In the rows, 128 means zero.
Each path below is one point turned by a fixed rotation once a step. After each direction that follows a path, write how fast that rotation turns it, in degrees a step (0 if it stays still).
Each turn is a multiple of 5 degrees from 10 to 175, or 0.
Each row of a path follows its step; steps can be skipped.
Rotation 1:
step 0: [117 139 132 129 135 135 123 129 124 129 127 130 116 114 122 135 128 126
 140 128 145 137 129 138 125 129 131 133 130]
step 1: [124 125 121 124 130 122 126 134 124 126 133 118 123 121 130 117 130 148
 125 146 131 131 120 124 126 131 138 132 130]
step 2: [137 126 134 130 122 122 132 125 126 122 135 134 132 132 147 121 122 127
 127 136 120 121 136 114 125 121 126 136 136]
step 3: [119 137 137 129 117 132 117 118 135 131 125 132 127 132 128 132 121 116
 129 126 137 128 130 135 119 121 113 131 134]
step 4: [126 126 123 122 119 126 118 127 131 128 117 111 123 123 113 127 141 133
 126 132 138 123 124 127 128 132 122 119 124]
step 5: [140 119 135 122 125 116 140 131 121 127 132 127 120 122 139 132 138 127
 131 130 123 123 127 117 141 132 128 118 122]
step 6: [123 126 137 123 124 127 131 127 130 134 137 140 128 129 140 138 118 120
 126 122 121 130 113 141 137 125 121 133 131]
step 7: [130 125 118 125 127 138 121 129 138 123 129 119 137 129 115 129 134 133
 115 119 123 129 122 139 125 130 119 138 135]
step 8: [143 126 128 130 128 134 134 131 118 123 131 118 126 127 123 135 141 126
 125 119 127 133 146 120 123 133 132 129 119]
step 9: [125 134 140 129 127 127 134 136 122 142 132 132 120 130 134 140 114 131
 134 125 136 133 129 131 128 133 139 131 115]
step 10: [127 133 124 121 134 124 122 141 145 134 130 130 135 137 123 122 117 141
 125 136 128 125 120 131 130 133 132 133 136]
[131 122 126 125 128 130 131 124 127 129 122 132 124 129 132 128 129 124
 125 131 126 129 133 123 129 131 129 131 127] => 115
[124 127 130 128 129 124 131 131 127 133 131 134 133 129 132 126 130 132
 126 132 125 130 124 125 131 130 125 130 133] => 85
[127 130 131 130 130 125 128 128 132 134 126 132 123 128 130 125 131 125
 128 126 130 126 127 135 126 126 127 135 124] => 115
[134 126 131 125 129 126 131 133 128 131 127 127 130 132 123 133 125 129
 123 124 124 131 129 132 129 131 124 127 124] => 25
Rotation 2:
step 0: [121 123 124 134 122 130 104 133 127 117 137 123 114 132 130 132 145 134
 129 135 140 140 138 133 136 130 139 129 122]
step 1: [128 128 143 129 133 129 113 122 125 130 137 129 124 133 122 120 124 122
 115 123 148 139 126 132 123 142 136 110 128]
step 2: [132 121 133 134 114 139 125 129 115 123 133 134 110 141 133 118 128 133
 121 109 132 140 137 132 129 123 131 130 142]
step 3: [145 141 122 131 117 129 113 138 121 128 115 134 112 125 124 122 131 128
 120 135 129 138 129 126 130 143 141 119 132]
step 4: [140 121 127 135 135 132 124 127 128 125 133 124 101 125 124 126 134 129
 115 119 146 122 117 117 134 137 128 135 131]
step 5: [133 128 139 133 122 134 105 142 125 119 148 133 117 125 120 124 132 131
 135 132 128 123 120 140 134 127 137 129 139]
step 6: [127 113 137 126 128 128 116 139 126 138 126 131 111 143 128 128 136 120
 133 132 143 125 135 123 134 138 131 108 135]
step 7: [133 124 132 123 118 129 120 124 130 139 141 140 119 125 129 120 131 135
 113 119 140 120 144 136 126 138 141 131 142]
step 8: [139 133 138 134 127 128 116 152 125 128 126 131 111 122 126 118 124 132
 115 118 126 130 145 125 135 124 126 118 125]
step 9: [131 130 107 133 133 129 117 136 126 129 138 127 103 132 143 128 126 132
 124 128 143 126 127 132 133 133 142 124 121]
step 10: [132 134 135 135 137 140 119 132 119 140 147 140 119 124 118 128 127 126
 119 114 131 123 114 132 135 135 133 115 129]
[130 135 131 127 128 128 125 129 128 128 128 130 133 123 123 127 125 127
 127 133 125 127 126 132 124 131 133 123 128] => 160
[132 129 128 125 125 124 128 123 122 133 122 131 128 130 127 126 133 129
 126 126 125 126 132 128 127 126 127 128 132] => 80
[129 127 131 127 122 126 126 126 133 127 132 124 129 125 134 131 131 128
 126 128 127 122 132 128 128 127 126 121 127] => 45
[126 125 123 126 128 130 126 122 128 130 125 129 128 122 125 130 129 128
 132 124 129 128 130 125 131 136 131 125 125] => 120
[127 131 130 133 124 129 125 132 128 128 127 133 132 126 129 130 133 128
 130 126 125 131 130 129 135 129 124 131 127] => 135
Rotation 3:
step 0: [142 125 122 139 133 137 126 126 121 123 126 129 127 119 124 115 137 144
 129 131 128 138 129 138 135 124 127 127 128]
step 1: [137 135 130 134 140 129 117 123 134 133 133 120 136 128 136 123 121 140
 130 129 138 133 129 119 119 134 127 122 134]
step 2: [121 117 125 122 125 127 125 119 133 126 131 120 140 128 120 133 130 128
 142 135 134 136 135 125 132 142 131 127 136]
step 3: [123 137 133 121 107 127 137 131 129 126 130 116 138 128 125 137 124 128
 119 128 128 126 131 117 121 135 124 133 130]
step 4: [115 128 123 118 123 128 133 129 140 124 125 130 129 128 122 124 143 117
 122 122 121 116 123 129 131 125 116 123 128]
step 5: [132 139 126 136 135 127 136 131 132 124 113 132 115 134 129 133 129 116
 125 131 121 118 127 127 122 129 131 129 113]
step 6: [132 128 126 129 131 136 128 120 118 131 121 134 123 124 123 122 129 127
 139 122 120 131 113 133 129 113 141 121 119]
step 7: [145 135 129 132 137 128 123 136 124 136 131 135 133 121 131 124 114 128
 131 134 133 141 125 123 137 122 122 130 122]
step 8: [123 125 132 135 130 118 115 132 134 124 138 131 145 122 129 125 124 138
 139 134 132 128 128 138 131 126 136 127 134]
step 9: [132 121 138 132 118 131 133 126 132 113 129 117 131 128 128 122 124 136
 118 142 134 133 139 128 133 134 129 131 137]
step 10: [116 129 119 126 122 132 131 126 137 119 128 114 131 130 135 122 133 127
 123 113 139 128 128 122 119 129 127 122 138]
[130 133 130 129 132 128 124 125 124 128 125 131 126 129 127 132 132 131
 132 132 131 133 123 130 125 124 124 131 130] => 55
Rotation 4:
step 0: [142 118 124 124 122 129 127 132 122 122 142 134 135 132 137 116 121 135
 123 129 122 126 120 117 122 122 125 128 142]
step 1: [146 123 129 135 123 131 121 126 127 128 128 118 126 143 134 121 132 131
 111 126 138 124 131 123 118 136 130 122 137]
step 2: [140 126 119 124 127 141 122 131 129 135 139 123 111 143 134 123 130 120
 128 124 122 125 125 119 118 132 130 133 118]
step 3: [136 129 121 126 131 139 132 134 125 123 131 128 124 139 127 122 125 124
 117 145 116 137 142 115 127 128 138 132 129]
step 4: [137 120 128 118 132 133 128 127 124 116 119 135 124 137 139 121 125 132
 115 130 114 129 134 135 123 143 121 128 125]
step 5: [129 105 113 138 141 135 129 127 119 125 120 125 124 133 137 119 128 125
 121 121 129 133 130 129 125 128 132 131 122]
step 6: [124 111 119 130 122 135 132 143 138 121 138 133 135 132 144 118 126 127
 125 130 125 130 129 129 117 125 132 133 130]
step 7: [146 125 116 135 116 135 129 126 130 119 124 126 135 126 143 121 134 142
 126 134 131 128 139 123 121 127 128 124 130]
step 8: [135 125 117 128 118 130 130 134 117 128 128 118 125 137 131 116 128 123
 131 125 133 120 138 128 111 137 118 128 117]
step 9: [129 127 121 135 126 134 119 143 122 129 121 123 122 132 134 112 120 124
 131 130 118 125 136 107 128 125 127 136 129]
step 10: [132 116 128 131 124 128 128 135 128 129 125 133 122 125 134 128 127 126
 112 139 113 117 140 119 120 138 119 124 138]
[135 127 129 125 133 124 129 128 129 129 125 125 129 125 129 125 132 126
 128 125 134 128 128 129 129 135 125 126 125] => 110
[129 129 132 126 129 125 130 134 132 129 131 131 133 125 130 123 125 131
 127 134 127 130 128 123 132 130 131 130 131] => 115
[128 125 129 134 129 129 125 131 137 129 130 129 123 125 131 133 132 123
 126 128 129 126 126 126 127 128 130 126 128] => 85
Rotation 5:
step 0: [131 127 143 134 143 133 116 134 126 123 123 141 128 121 132 135 112 118
 136 135 134 128 127 139 116 126 131 113 132]
step 1: [140 126 140 120 148 134 112 132 131 135 134 122 128 128 137 123 136 135
 137 135 134 133 132 131 127 137 130 110 125]
step 2: [121 128 142 127 138 130 110 122 142 116 140 142 132 129 136 127 117 132
 131 134 131 130 127 135 135 124 127 115 137]
step 3: [140 123 137 115 132 132 113 128 122 134 130 136 126 131 133 118 122 129
 136 114 120 133 134 137 126 130 126 107 138]
step 4: [130 135 135 127 151 127 124 123 127 127 139 138 137 144 123 123 124 131
 134 137 121 120 124 128 128 120 128 110 135]
step 5: [137 132 142 122 143 129 110 126 118 126 125 129 136 133 135 140 111 118
 132 125 119 128 127 132 128 137 122 121 134]
step 6: [135 126 139 128 150 134 115 142 127 128 130 136 136 136 123 131 130 133
 126 132 130 134 132 128 116 128 144 116 135]
step 7: [132 128 151 127 146 129 120 131 130 122 127 138 121 124 141 131 122 127
 132 136 138 121 128 131 126 135 115 114 133]
step 8: [135 120 134 125 138 141 109 129 134 129 133 129 132 130 139 124 124 130
 148 135 127 140 132 135 124 124 138 116 131]
step 9: [128 134 143 124 140 122 111 120 130 129 140 139 126 127 125 119 124 131
 123 128 132 127 129 139 136 129 127 104 126]
step 10: [131 123 134 115 139 140 119 125 134 126 131 132 140 139 135 126 119 132
 136 122 116 126 129 128 131 130 122 113 147]
[128 130 132 131 130 130 130 125 128 126 128 122 131 130 131 121 130 128
 121 130 131 127 127 123 130 125 124 126 129] => 135
[124 125 127 125 129 133 130 128 126 131 123 131 127 125 120 126 128 126
 123 126 131 126 130 129 126 128 129 121 127] => 120
[129 128 125 132 129 126 125 131 127 130 127 122 127 127 131 123 130 124
 126 124 124 132 128 132 123 126 133 125 129] => 140
[128 132 129 129 135 129 133 130 123 128 127 126 128 131 127 131 121 129
 126 125 125 127 128 125 123 130 130 133 126] => 55
[130 126 130 130 125 128 133 130 125 128 126 134 122 131 131 123 129 128
 133 128 128 126 129 127 123 123 125 129 132] => 95
Rotation 6:
step 0: [141 127 142 120 119 136 114 127 118 142 121 130 125 126 137 136 131 113
 125 129 134 145 129 138 130 122 140 113 133]
step 1: [115 125 125 132 126 133 138 108 118 136 120 131 125 123 124 111 149 131
 133 124 129 137 132 125 138 131 146 124 133]
step 2: [137 128 131 115 114 125 124 127 117 133 108 139 135 127 134 124 139 120
 136 127 124 139 107 129 127 127 116 138 137]
step 3: [129 134 116 133 131 132 121 117 112 132 130 133 128 128 129 135 128 114
 130 125 112 146 131 132 139 112 149 130 134]
step 4: [119 136 137 140 113 126 131 115 115 148 129 125 130 122 131 123 132 129
 137 123 123 131 115 120 139 138 118 117 141]
step 5: [132 127 124 107 108 138 119 117 127 135 121 129 137 133 132 112 124 119
 125 132 114 128 125 136 128 112 134 127 138]
step 6: [123 125 128 127 129 135 134 117 122 129 117 129 132 124 114 136 122 115
 125 131 129 144 126 121 154 136 135 121 145]
step 7: [117 137 112 125 124 116 121 124 129 143 117 138 125 125 135 115 138 129
 124 136 121 133 115 123 134 116 116 115 137]
step 8: [130 140 134 107 118 141 122 133 108 128 121 137 132 129 131 137 125 124
 120 122 119 127 124 126 144 123 140 116 130]
step 9: [122 130 116 134 123 131 131 118 120 152 113 116 130 120 127 129 139 112
 130 134 141 128 134 126 136 128 135 113 129]
step 10: [131 111 142 116 119 125 120 124 121 136 115 148 124 125 135 115 138 133
 128 128 127 137 120 133 135 121 129 112 134]
[128 126 129 124 126 127 118 129 128 127 128 130 135 132 127 130 130 133
 130 128 130 126 127 128 124 125 126 127 131] => 135
[129 127 133 129 129 132 127 126 130 129 128 136 126 129 127 127 126 124
 122 128 123 129 127 129 123 122 129 127 123] => 145
[123 129 129 134 132 130 130 125 126 126 127 130 134 120 128 126 129 129
 128 131 131 125 124 130 125 127 125 126 128] => 135
[124 126 126 131 126 126 131 123 128 134 128 128 130 132 122 131 131 132
 123 125 131 129 130 126 129 128 124 130 124] => 135
Rotation 7:
step 0: [134 137 121 141 127 143 131 137 126 128 117 136 126 120 122 115 136 126
 119 121 139 132 150 136 130 127 129 119 134]
step 1: [125 129 132 130 101 109 132 139 132 127 132 140 122 126 128 134 124 123
 139 119 138 124 121 115 129 124 118 129 129]
step 2: [133 133 112 144 144 129 116 135 136 115 126 119 133 129 131 130 133 119
 130 134 137 137 127 125 138 121 133 139 114]
step 3: [137 139 150 131 130 111 126 132 141 137 134 123 125 113 127 127 125 135
 122 119 124 119 119 135 119 125 138 132 131]
step 4: [123 140 124 134 121 128 118 134 114 140 117 119 124 136 139 119 131 131
 140 140 122 128 144 129 142 132 139 129 131]
step 5: [137 136 133 113 129 121 123 129 119 122 123 141 131 108 136 132 125 129
 141 135 139 128 125 135 112 130 114 124 126]
step 6: [113 120 128 133 130 141 120 129 125 135 138 121 140 118 145 126 140 133
 124 126 135 130 123 107 139 129 130 127 124]
step 7: [122 131 129 121 140 118 124 119 130 143 124 127 136 133 117 132 120 126
 125 128 139 128 134 125 100 121 133 141 129]
step 8: [120 122 142 143 134 127 127 114 137 133 121 130 122 131 138 122 133 116
 134 138 115 138 129 124 131 144 128 114 136]
step 9: [121 145 115 115 126 124 118 115 126 117 118 127 132 132 126 137 123 146
 126 116 124 133 124 128 123 129 118 122 138]
step 10: [144 113 122 130 134 123 131 126 116 132 134 127 146 130 124 109 125 127
 126 131 126 127 119 117 135 128 126 108 125]
[127 126 126 128 126 125 126 127 129 130 127 134 127 131 129 132 125 123
 131 134 126 127 129 130 128 130 129 126 119] => 115
[129 128 131 131 130 129 130 127 124 134 131 129 128 128 122 126 127 128
 130 122 125 125 136 126 125 128 135 126 126] => 100
